In the data rows, the value 128 means zero.
Some points, each followed by its number:
(152 149 105 130 90 90 128 94 104 130 92 133 141 131 106 176 166 119 120 129 185 93 108 115 174 157 93 175) 0
(101 100 127 146 147 94 69 98 72 173 185 72 91 158 122 122 189 113 184 90 182 182 78 144 162 118 65 163) 1
(111 174 121 159 171 161 83 121 167 92 137 163 158 68 156 149 78 118 146 115 89 152 95 163 92 107 145 118) 2
(143 94 82 107 160 175 168 131 173 151 181 152 155 142 101 136 139 133 83 152 146 83 171 83 106 83 125 90) 3
(99 119 164 145 105 98 141 133 144 104 143 117 122 162 116 122 87 99 184 150 99 117 130 116 122 149 164 165) 4
(117 130 102 170 160 185 148 164 151 100 164 128 116 120 185 108 73 86 94 141 143 72 169 124 154 96 123 162) 5
(185 175 104 150 74 180 81 79 97 81 132 133 152 105 124 164 187 184 188 176 145 151 142 86 186 117 82 167) 6
(109 129 119 160 90 86 147 174 138 91 77 113 114 110 165 88 89 65 111 124 127 106 175 130 117 98 145 144) 7
(113 112 184 107 164 128 119 98 110 129 155 107 84 174 173 77 117 164 172 143 137 140 70 167 140 103 130 162) 8
(68 147 125 88 138 67 180 173 105 140 150 73 130 151 153 173 160 71 161 188 176 82 77 165 152 147 91 189) 9
(143 154 111 139 91 98 130 99 123 125 101 153 163 137 101 164 164 116 115 129 178 102 111 112 162 163 100 156) 10
(172 154 174 69 116 130 139 141 105 111 128 125 119 122 127 132 148 129 130 138 157 95 89 109 150 137 145 155) 11
(70 182 151 96 139 89 157 146 177 135 68 82 163 116 148 168 148 72 156 98 165 141 84 166 151 143 93 177) 12
(118 88 129 107 84 78 125 97 147 82 164 173 147 139 151 138 79 161 164 101 72 167 114 181 83 101 146 116) 13
(82 142 158 181 116 146 97 124 75 139 80 106 155 141 128 134 136 147 141 93 106 108 112 134 135 163 115 137) 14
(174 154 176 120 168 134 68 84 98 76 119 154 181 173 127 157 71 66 142 143 136 112 131 113 155 146 170 138) 15
(162 122 141 77 172 151 159 94 148 145 113 149 100 111 72 153 105 100 156 141 117 103 158 82 106 119 163 153) 16
(85 109 95 84 170 163 181 131 189 171 145 182 177 181 75 142 162 160 67 173 116 76 182 77 99 88 122 74) 17
(161 152 101 107 105 121 105 89 109 71 172 132 154 111 107 138 165 109 168 149 165 174 125 104 160 121 129 156) 18
(151 113 146 103 176 145 160 122 131 117 132 148 80 117 91 133 99 82 170 145 129 100 157 97 95 121 167 154) 19
(136 64 148 157 114 137 76 73 74 186 88 138 113 87 175 91 131 64 152 125 125 191 137 152 161 162 92 124) 20
(145 143 132 104 93 135 100 112 110 165 97 100 110 143 110 120 137 142 137 98 160 139 144 110 143 136 102 131) 21
(119 115 162 131 161 177 161 188 119 163 149 172 170 149 96 97 111 162 190 132 179 121 151 82 70 121 172 108) 22
(131 142 87 152 133 173 161 148 179 115 165 136 173 112 149 102 121 103 94 98 133 100 185 127 101 115 129 72) 23
New points follow, each followed by the numbers of its three nearest points above, nearest first.
(108 115 152 114 146 139 135 114 110 136 152 109 99 168 164 99 129 141 152 145 149 154 74 152 146 95 112 138) 8 21 11
(106 174 124 156 189 167 83 95 176 82 129 175 171 69 154 134 76 132 162 123 71 175 72 185 77 106 173 121) 2 13 4
(168 173 149 130 149 72 103 66 69 121 102 158 92 96 121 116 130 154 174 189 168 189 148 155 85 63 175 99) 18 21 19
(186 178 105 99 72 126 100 80 96 66 179 124 150 124 118 159 180 123 185 179 191 190 114 102 189 115 117 171) 18 6 0
(97 81 142 76 79 79 144 105 160 86 183 173 153 154 144 136 80 170 158 67 72 158 116 181 87 113 159 125) 13 4 2
(153 170 158 115 70 129 91 114 82 169 92 77 87 168 126 121 146 139 141 97 185 140 138 125 171 148 75 137) 21 0 10
(134 139 188 177 129 143 122 161 80 129 170 123 77 162 172 102 102 179 132 134 126 103 112 176 147 75 128 71) 8 14 11
(116 126 126 149 168 155 131 143 141 91 159 145 118 113 179 115 82 110 118 148 124 104 151 139 133 120 111 136) 5 23 2
(146 67 133 116 181 116 127 74 132 94 188 177 140 84 181 125 176 183 168 131 81 124 150 134 78 101 166 120) 13 19 2
(99 66 177 121 157 88 119 139 126 131 159 117 93 172 189 68 69 176 175 160 135 174 83 189 127 128 126 153) 8 4 13
(77 179 110 109 120 69 152 181 166 167 89 93 164 97 142 175 138 141 155 110 166 160 94 175 181 164 100 131) 12 10 9
(110 159 145 174 112 154 103 123 96 133 79 134 165 134 119 127 143 156 125 118 81 93 133 114 143 153 112 118) 14 21 10
(130 139 114 156 104 161 145 159 105 123 149 125 105 173 119 69 87 93 130 151 105 118 126 72 143 125 156 92) 4 5 19
(115 88 128 78 104 103 154 110 167 109 184 146 156 144 132 137 103 163 135 97 84 135 135 152 90 113 149 111) 13 4 23
(120 140 109 176 114 162 132 147 158 113 141 124 162 96 150 105 100 94 114 73 128 128 173 148 123 134 121 103) 23 5 7
(126 130 133 164 162 158 167 172 173 152 130 83 152 107 116 142 109 149 94 118 118 118 141 83 114 142 154 151) 23 3 5
(97 153 152 104 149 113 153 142 169 150 84 102 163 122 132 173 137 99 146 115 147 122 101 143 135 151 119 171) 12 10 11
(155 131 121 158 136 183 146 184 157 183 139 166 182 70 164 124 90 100 113 85 78 130 172 128 118 108 148 148) 23 5 2
(124 110 89 109 113 124 116 135 145 102 101 152 89 75 136 159 167 142 131 132 101 128 155 118 99 170 121 99) 21 10 19
(86 103 183 119 171 153 123 109 106 133 168 114 88 174 183 81 112 161 172 142 133 162 68 174 142 84 116 152) 8 1 4
(88 135 162 185 107 142 104 146 99 132 105 127 154 143 137 116 132 137 145 117 88 96 139 125 135 177 138 123) 14 4 21
(144 76 159 107 163 68 115 149 87 184 69 78 84 159 128 93 103 115 139 87 174 132 157 101 180 145 63 187) 21 1 0
(124 180 139 108 151 172 95 102 118 182 116 87 85 167 130 101 137 112 140 78 175 90 93 187 179 186 79 133) 21 14 11
(103 124 167 96 154 76 104 106 126 85 158 159 132 99 157 145 116 158 174 153 92 180 98 174 110 174 83 99) 13 2 8
(118 164 94 176 117 168 153 158 175 98 158 119 180 99 176 86 106 85 102 68 130 109 189 148 103 125 133 69) 23 5 7
(81 99 180 134 155 91 174 117 100 88 161 118 96 114 177 147 107 182 171 161 139 164 67 171 75 126 153 151) 8 13 4
(110 89 131 155 153 78 71 92 187 72 142 162 123 182 187 135 96 171 189 162 75 184 104 172 76 67 161 107) 13 2 8
(84 160 172 187 123 164 109 134 70 147 81 122 175 144 133 119 128 153 135 94 82 81 120 118 145 175 127 117) 14 21 4
(80 132 84 102 133 135 149 156 184 122 87 106 172 139 136 170 126 142 147 93 150 120 122 167 116 156 110 109) 12 21 23
